A single turn carries every row of the set below to another of its rows. Some are shown first; where does it send the rows asked next?
lov: [ 22 -13  36  11  -7 -16  29  12   2  13  18  -8   2 -49]
dasu: [ 18   2  40  -8  30 -41  -8   0   6 -25 -14  18  20 -22]
vak: [  9  -5  13  32  22  -9  16 -47 -12 -13  -9 -13 -25 -13]
perir: [ 28  49  -4   7  -9 -10   0  22  13 -20   6 -15 -13  18]
nek: [ 18 -11 -34  33 -10   4 -28  -8   9  13  -2 -23 -10  26]
botud: [ 62  10  -3  23   4   4 -20  30   9 -12   9   8  21 -12]
Sivuf: [-25 -29   3  10  -9   7 -15  -9  11 -24  -4   5  16 -51]
Deriz: [ 40   0 -14  -7  11 -13  -4  47   4  18 -29  14   1  -7]
kag: [ -2   3  47 -27  22  -2  17  11 -18   6  -3  11   7 -37]
rabo: [-24  -8  28  14   2  15  -6 -44 -14   0  24 -27  -7  -4]
bapez: [ 26  10 -23   9  -4  37 -34 -28  11  30  22 -22  16  -6]
fisit: [  5   8 -28   7  42  -1 -19 -11 -13  18  -7 -15 -10  39]
lep: [  4 -37   4 -22   7  -6   0 -40 -14  30  23  27   1 -20]
Tuz: [ -3  18 -47   6  14  36 -10  -2 -14  13   8 -17  10  13]
Feg: [-20 -12  -4   3  20  11  20 -55   8   7 -19   5  -5  -9]
nutu: [ 45  27  13 -23 -13 -33 -13 -14  10 -16  28 -28  -3   0]
senip: [ 34  19  21  -9   9 -21 -16 -27  41  12  17  19 -30   0]
Nafe: [ 17   1  -3 -14  11  -7  -8  48   2  46  21 -10  17   3]
tubor: [  7 -30 -25  -5  10  27 -16 -27   1 -30 -27 -15   8 -14]
dere: [-22   1  14  -3   2  23 -15  38  29 -11   0  10  25 -20]
kip: [ -2   7  16 -11  20 -37 -24  17  19   5  15  31 -32 -19]
dadu: [ 35  22 -10 -12  -9 -17  -8 -19 -38   4  31   5  34  -3]
nin: [  9   2 -14 -18  23  41 -14  18  22 -18 -25 -10  20  15]
tup: [-19   4  19 -24  24  -7 -20 -56   9  16  -1 -13  19 -15]
Neve: [  4 -33  34  -6   8 -29  18   7  25 -19  -1   6  -6 -32]
Doma: [ 22  -4  -9  -3   1   1 -11  62   5 -14  26 -13   8 -11]
pavu: [ 21  16  -4   1  14  -7 -12 -33  -6  34  22  54  11  -4]
gav: [ 35   3 -16  -3 -17  20  22 -34 -21   4  14 -18  21  19]

Feg turns into Tuz
dasu turns into tup
And these:
senip turns into pavu
nin turns into dere
vak turns into fisit
nek turns into Deriz
kip turns into lep

A single turn carries every row of the set below to another of its rows. Some are shown first; where does it send the rows asked next?
ses: [ 60 -18 -20  38  22 -22  25  67  27 -12 -16   2 -51  19   7 -36]
Savik: [ 50 -19 -15  -2  27  16  40  61  12  -8 -29  34 -32 -10 -12  -9]
vep: [-12  -7 -16  14  41  -6  -3  -7  46  11 -61 -10 -56  20 -35  19]
zumu: [ -5 -41 -21 -11  12 -18  19 -14  57 -48 -39  13 -58  27 -16   7]
luni: [ 35 -19  -2  20  38  -4  16  37  40 -39   4  22 -62  59  18   6]
zak: [-14 -14   2  45  56  18  19  18  41  -7 -61  -2 -83  -1 -52 -24]
pala: [ 19 -18  22  -2  43 -18   6  52  47 -19 -40  15 -81  48 -70 -14]
dutif: [  2 -21  -7 -18  46  10  18  53  69   0 -27  41 -35  41 -29   3]
lem: [ 27 -58  14  28  11  14  49  23  30 -19 -47 -22 -57 -14 -34 -28]
vupi: [ 10 -11 -50  37  26   9   4  -1   7 -35 -31   0 -79  12  -7 -12]
Nepok: [ 46 -22  42  19  66  -4  32  32   9  -6 -26  16 -59  27 -42   3]
Saf: [ 14 -15   3  33  36 -14  45 -17  29 -42 -14 -10 -62  33 -35 -42]
Pom: [ 14  -5 -26  42  12   9  20  29  47  -9 -58 -12 -60 -19  20  -5]
geru: [  4 -41 -26   7  25 -14  43   4  62   8 -50   7 -15 -11  -9 -21]
Mape: [ 17 -41 -14  18  47 -16  55  52   3  -6 -94  15 -37   2 -22   1]
ruvur: [ -8 -11 -14  16  32 -13  37  43  36 -46 -48 -10 -66  85 -22  -6]
tadir: [ 29 -47  14  -4  51 -27   3  55  47  15 -62  21 -54  21 -51   7]
mege: [ 27 -41   0  53  46 -12  50  48  -3 -21 -57 -25 -60  50 -11 -14]
Rud: [-11  -6 -43 -10  25 -18  45  49  38 -36 -77  29 -38  33 -12   0]
fidu: [ 46  -5 -45   7  27 -39  12  44  27 -31 -23  39 -50  19   7 -19]

geru turns into lem
vep turns into Pom
tadir turns into ses
And these:
mege turns into ruvur
luni turns into dutif

A single turn carries every row of the set below to another of its rows. Some are shown first; where does it send the rows asked next?
bubof: [-34   1  17  18 -32   9 -51 -18  20   6 -18  -4 -22  32   1 -11]
Ker: [-48   3   6 -29 -28  44 -26 -24  17  13   4 -30  -3  -2   2   0]
Tabip: [-12  -9  13  17 -38  22  13  -8  -6 -10  20   2 -19  29 -47  -6]
bur: [-43  21 -28  36  -5  28 -21 -20 -39   5 -11 -20  14 -14   4 -13]
dulir: [-38 -46   7  -8  12  20  31 -12 -23  12  13   6 -14   0 -16  -9]
per: [-11   7  13 -26  15  45   4  -5 -15  15 -32  -9 -10 -39 -15 -35]
gikud: [-16 -30 -20  59 -24   4  10 -17 -28   2  -2  10 -11 -19  21 -21]
Val: [ -1 -20  -6  28  18 -16  19   3   5 -17  14   9  -6  27  22  20]
rupe: [ -8  14 -11   2 -35  40   7  43  13   9 -10 -25 -16 -22  24 -33]
sumu: [-53 -23  20  13 -16  35 -11 -18  -9 -19  -1 -24 -26  27 -24 -19]
Lupa: [ 32   9 -12  11   7   3 -23 -12 -11 -21  33 -17   7  -5  32   2]
dosap: [ 29  -9 -29   3  19  -4   8  -8 -10  13  21 -12  16 -32  12 -18]
nak: [ 13   1   7  16   1   7 -32 -16 -13 -34  31 -14 -12  12  38  12]
depu: [-50   7  24  -7   3  56 -27  -4  37   3   7 -21 -11   9   2  -7]
poz: [-19  -5  28  40  30  11   7  16  17  17 -18  22   8  -9 -24 -37]
mobep: [ -6   0 -17  26 -10  50 -21  18  13 -38 -35 -27 -19  12   5 -10]
tob: [-20 -26 -26  57 -24   4  11 -16 -29 -14   0   5 -21 -15  20 -19]
pip: [ 15  17  22  11   4 -25 -19  -7  -8  29  -5   4   4  16 -24 -30]
Lipes: [-46   0  12 -23 -16  50 -24 -18  23  10   4 -40  -3   0   2   6]
puv: [  2   2  38  -6  31  23  11   8   1  24 -17  20  -7 -45  19  -5]
folub: [ 29  10 -23   3   5  -8 -15  -9 -12 -13  30 -17   7  -1  34  -1]
reda: [ -3   3  28 -15  27  26   7  13  -5  16 -21  27  -8 -50   7 -14]
Kabo: [ 30   9 -11  10   0   4 -26 -16 -16 -11  31 -21  -3  -1  41  -1]
fela: [-44  11   5  37  19  41  -5  17  -1 -14 -17  36 -16 -32  -8  -9]
Dovo: [-31 -39  -3  28  -3   8  10  10  54  -9  -3  -3 -21 -34   1  -8]
vumo: [-14  22   8  46  -5   5   8  20   6  28 -54  -2  -5   1 -12 -18]
big: [-47   6  12 -21 -17  57 -20 -19  22  13  14 -31  -7  -5  -1   0]
nukez: [ 24  17  21 -13 -57  30  15   3  -1 -13  -9  -2  -1   5  18  -8]
kup: [-22  25  11  41   0  10  19  16   8  26 -47 -13  -4   6 -14 -27]
fibi: [ -2  -4  38  -6  31  23   0   7   3  16 -19  20  -9 -53  14 -16]
gifuz: [-17 -12  12  14 -34  24  18  -9  12  -6  15   8 -17  32 -46 -11]
vop: [ -8  -5  36  20  35  13  -6  13  11  14 -12  25   0 -42  29   6]
tesot: [ -2 -12  -6  61  -7 -14 -17 -10 -30 -11   0 -10  16   4  13  15]
tilu: [-11  -1  -1 -25 -38  16 -19 -41  -7  13   6 -40   8  -6 -13   9]
pimiz: [ 22  -3  28  27 -27  -2  -8 -22  22 -36 -24  20   1  -8  -3  13]
padu: [ -8  -2   5   6 -45   5  35   4  18   1  17   4  -2 -48  28  -9]

dosap turns into tilu
poz turns into tesot
kup turns into gikud
And these:
vumo turns into tob
big turns into puv
reda turns into folub
rupe turns into padu
Lipes turns into fibi
vop turns into nak
fela turns into Val
bur turns into dulir
pimiz turns into mobep

A single turn carries every row of the set below to another of its rows. Some are shown first; where does it send the rows asked next?
pomod: [ 25  16  27 -21 -10 -13  -9  24 -33  25  19  30  21  16 -14   2 -13  24
  -1   3  17 -21   8  10 -10 -25]
Timo: [ 13 -37 -26  12   2  -5  26   4  31  -8  -6 -35 -15  -5  31  11 -23 -21
 -31  13 -15  22   4  31  39   1]
pas: [ 32  33  25  -6  -3 -13 -29   2   4  29  14  23  24   7  20  17 -21  45
 -13  23  -8  -1   8  14 -11  20]
petut: [ 10  15  31  -5 -29  19   3 -39 -13   4 -29  14 -21   0 -13  -5   4   0
 -14 -35 -20  -8   1   2 -44  30]
Mudok: [ 26 -25  32   7 -25  21  27 -11 -28   7  -5  27  13  18 -18   3   1  15
  -4   0  -5 -22 -46  -3 -27 -23]
Tazu: [  2   6  38  -2 -19  33   7  -6 -21  18 -12  22 -10  -4  -3   2  30  17
   4 -14  -1 -14 -17   7 -45 -28]
bened: [-10 -24 -33   4   4   5  24   3   0  -9  10 -21 -32  -1  36   0  -5 -29
 -32 -18 -14   9  24  32  46  -1]
bune: [-41 -20 -38  21  20  18  18  11  25   0   5 -28 -10 -11  12 -13   3 -21
 -23  15  -1  26  12  17  33  -1]
Gupo: [  4  22  34  -5   6 -27  13  10 -35  15  12  26  -7   6 -25  15 -22  34
  -6  -1   5   7 -11 -23 -23 -32]
Lidil: [ 38   9  21 -22   1 -32 -17 -16  -4   4 -20  22  19  18  -8  -2 -27  55
   1   9  -9 -15 -18  14  25  29]
nos: [-26  37  15  -5  27 -15 -24 -11   0  13 -15  22   3   3 -19  -9   3  61
  14   6   0   5 -10 -14   3  22]
Nad: [-25 -41 -41  31  16  -4  23   7  17   1  20 -20 -12  12  29  22  -2 -29
 -16  -1 -10  19   2  -4  35  -2]
Vuko: [-11 -23 -35  -2   2   2  21   8  11 -10  -4 -30 -19  -4   6 -18 -18 -37
 -32  -6  -3  13  30  34  42   7]
zis: [-19 -36 -35  25  13 -16  17  11  36   1  -1 -34 -10   3  11  20 -13 -36
 -13   6  -3  30   9  -3  21   2]
rusup: [-42 -22 -41  19  20   9  26   7   1  -5  21 -17 -25   0  22  -3   2 -24
 -27  -9  -8  18  16   9  43  -4]
rir: [  8 -18  10  19 -27  20  -1 -27  -3  14  -8  24  32  34 -28  -1   2  -8
   3  -8  -5 -20 -24 -21 -37  36]
kud: [  1   7  16 -21 -14  17 -19 -29  -9   1 -41  19   1  10 -21 -29  20  24
  13 -24  -4 -28  -7  20  -1  35]
Tena: [ -9  38  19   5  16  -6   6 -12 -24   9  19  31  11   3 -22 -16 -33  53
 -32  21 -13  10 -12 -14   0  19]
zol: [  8 -15  20  10  -5 -13  -3 -38  11   2 -42  14   4  21 -23  13   4  29
  21 -11 -14  -5 -45 -24 -15  31]
Kopod: [  6 -40 -33  14   3 -11  20   6  17  -2  14 -23 -17  10  45  25 -11 -28
 -24  -5 -15  12  12  20  42  -1]

petut turns into Tena
bune turns into zis
And these:
Gupo turns into Mudok
Lidil turns into kud
Nad turns into Kopod

